Each path is a new rotation, seen through one point. The rows after it are directions, each followed by how far the rotation turns it, in degrees per step (0 if it stays put).
Each turn is a multiple of 5 degrees from 10 to 175, or 0.
Each row of a path follows its step; steps can be skipped.

step 0: |  -4 |  35 |   5 | -30 | -43 |  19 |  33 |   7 | -15 |  28 |  -9 |   9 |  16 |  24 |  -7 |  32 |  -7 | -11 |  24 |  -8 |  -7 |   1 |  10 |   9 |   6 |  10 |  -5 |  13 |  14 | -70 |   6 | -16 |  -8 |  23 | -37 | -26 |  53 | -27 |  12 |  33 |  34 | -14 |  -8 |
step 1: |   9 |  31 |  12 |   7 | -12 | -23 |  41 |  26 |   2 |  61 |  -8 |   2 | -41 |  21 |  -3 |  22 | -18 |  -3 |   6 |   8 |   7 | -16 |  14 |  -2 |   7 |  58 |  21 |  26 |  26 | -14 |  17 | -38 |   8 |  44 | -18 | -28 |  -6 |  -8 |  -7 |   6 |  17 |  38 | -18 |
step 2: |  -1 | -19 |   1 |  -8 | -22 | -23 |  36 |  -9 | -21 |  54 |  16 |   1 | -18 |   8 |   1 |  44 |  27 |  26 | -31 |   3 |  16 | -14 |   3 |   5 |  -8 |  59 |  35 |  39 | -15 |  14 |  37 |  31 |  -1 |  25 |   5 | -13 |  15 |  -9 |  14 | -43 |  -3 |   1 |  15 |
step 4: |  13 |  51 | -21 | -14 |  -1 |  -5 |  13 | -16 |  -6 |  58 |  -2 |  44 | -19 |  19 |  13 |  44 | -20 |  -5 |  34 |  -5 |  38 | -21 | -29 |   8 |   5 |   4 | -25 |   7 |  37 | -23 | -15 |  13 |  16 | -22 |   0 |  28 | -25 | -46 |  -7 |  -7 |  15 |  -3 | -13 |
step 5: | -31 |  45 | -10 |   0 |  -8 | -24 |   0 | -15 | -30 |  30 |  48 |   8 |  -3 |   8 |  12 |  66 | -16 | -17 |  27 | -28 |   6 |   4 | -19 |   1 |   6 |  42 |   4 | -20 |  28 | -28 |  21 |  22 | -26 |  -5 |  33 | -22 |   0 |   8 |  27 | -14 |   9 |  23 | -16 |
step 6: |  16 |  31 |  46 |  -5 | -29 | -11 |  23 |  14 |   6 |  15 |  -2 | -35 |  -7 |  -1 |   9 |  27 |  20 |   0 |  -6 | -21 |  30 | -37 | -37 |  30 |  -1 |  20 |  17 | -15 |  16 | -40 |  11 |  36 | -40 |   3 |  25 | -20 |  36 |  14 |   5 |   9 | -14 |  52 |   1 |
step 7: |  26 |  24 |   6 | -18 | -42 |   8 |  31 |  -3 |  21 |  22 |  23 | -23 |  -1 |  -6 |  -2 |  -6 | -12 |  26 |  17 | -12 |  45 | -31 | -14 |  32 | -16 |  10 | -19 |  25 | -10 | -11 |  -6 |  32 | -17 |  12 | -21 | -41 |  28 | -66 | -22 |  -9 |  33 |  17 |   8 |
step 9: |   1 |  -3 |  31 | -19 |   6 | -53 |  52 |   8 | -22 |  53 |  -5 |  20 |  30 |  34 |  24 |  45 |   4 |   6 |   7 |  35 |  25 | -27 |  16 |  15 |   0 |   9 |  -8 |   9 |  11 | -18 |  22 | -24 |  18 | -26 |  28 | -25 |  15 |  15 |   3 |  -8 |  -4 |  23 |  22 |
step 12: | -27 |  57 | -31 | -40 | -24 |  15 |  -6 | -18 |  -5 |  45 |   0 |   1 |  53 |  30 |  21 |   5 |   7 | -15 |  13 | -17 |  28 | -47 |  31 |   8 |  -6 |  36 |   3 |  10 |   3 | -47 |  17 |   6 |  -7 | -29 |  -3 |  -1 |  15 |  -8 |   6 |  15 |   5 |   6 | -16 |
|  -7 |  -5 |   6 | -17 |  -2 |   0 |  -2 |  12 |   3 |   2 |  -6 |   4 |   6 |   0 |  10 |  -2 |  12 |  -8 |  -4 |   6 |   1 |  11 |  10 |   7 |  10 |  -4 |  -1 |   3 |   4 |  -7 |  -1 |   0 | -11 |  -1 |  12 |   3 |  10 | -10 |   2 |  13 | -17 |   3 |  -1 |
120
|   6 |  -2 |  -6 |  -6 |   4 |   0 |  11 |  -6 |   0 |  -3 |   2 |  15 |   5 |   5 |   0 |  -8 |  -3 |  -5 |  -3 |  -3 |   0 |   7 |  -1 |   7 |  13 |   9 |  -5 | -14 |   2 |  -1 |   5 |  14 |  -3 |   2 | -18 |  -1 |  -4 |   3 | -21 |  11 |   1 |  -3 |   3 |
95
|   8 |   0 |  -1 |   9 |   8 |   0 |  -1 |   0 |   3 |  -4 | -10 | -15 |  -1 |  14 |   3 |   4 |   3 |  -5 |  -4 |   3 |   0 | -16 |   4 |   9 |  -8 | -10 |   0 |  -4 |   4 | -20 |   3 |  -3 |  14 |  -7 |  -7 |  -1 |   6 |  -4 | -10 |  11 |  -5 |   1 |   1 |
120
|   5 |  -8 |   9 |   1 |  -1 |   3 |  -2 |  -7 |   4 |  -3 |  11 |   4 |  11 |   7 |   5 | -18 |   4 |   1 |  11 |  -4 |   8 |  -8 |   1 |   2 |   0 |  -3 |  -8 |   1 |   7 |  -2 |   0 |   1 |   0 | -13 |  18 | -19 |  -8 |   4 |  -4 |  -7 |   3 |   7 |   4 |
20
|   3 |  -6 |  15 |   3 |   1 |  -5 |  -7 |   1 |  -7 |   3 |  12 |   9 |  -9 |   9 |   8 |   8 |  -5 |  -1 |   3 |   6 |  -8 |   5 | -12 |   3 |   3 |  -4 |  11 |  -9 |  -1 |  -3 |  -3 |  -9 |   2 |  13 |   8 |  -8 |   5 |   9 |  -5 |  12 |   7 |   0 | -16 |
80
|   2 |  -3 |  -7 |   1 |  11 |   6 |  18 |  11 |  -4 | -14 |  -3 |  -1 |  -5 |  -5 |   1 |   0 |  -8 |  15 |  11 |   6 |   5 |  -6 |   4 |   0 |   8 |  12 |   0 |  -4 |  -5 |  -1 | -11 |  -6 |   0 |  -3 |   7 | -10 |  15 |   2 |   5 |   5 |  -2 |  -8 |   2 |
40
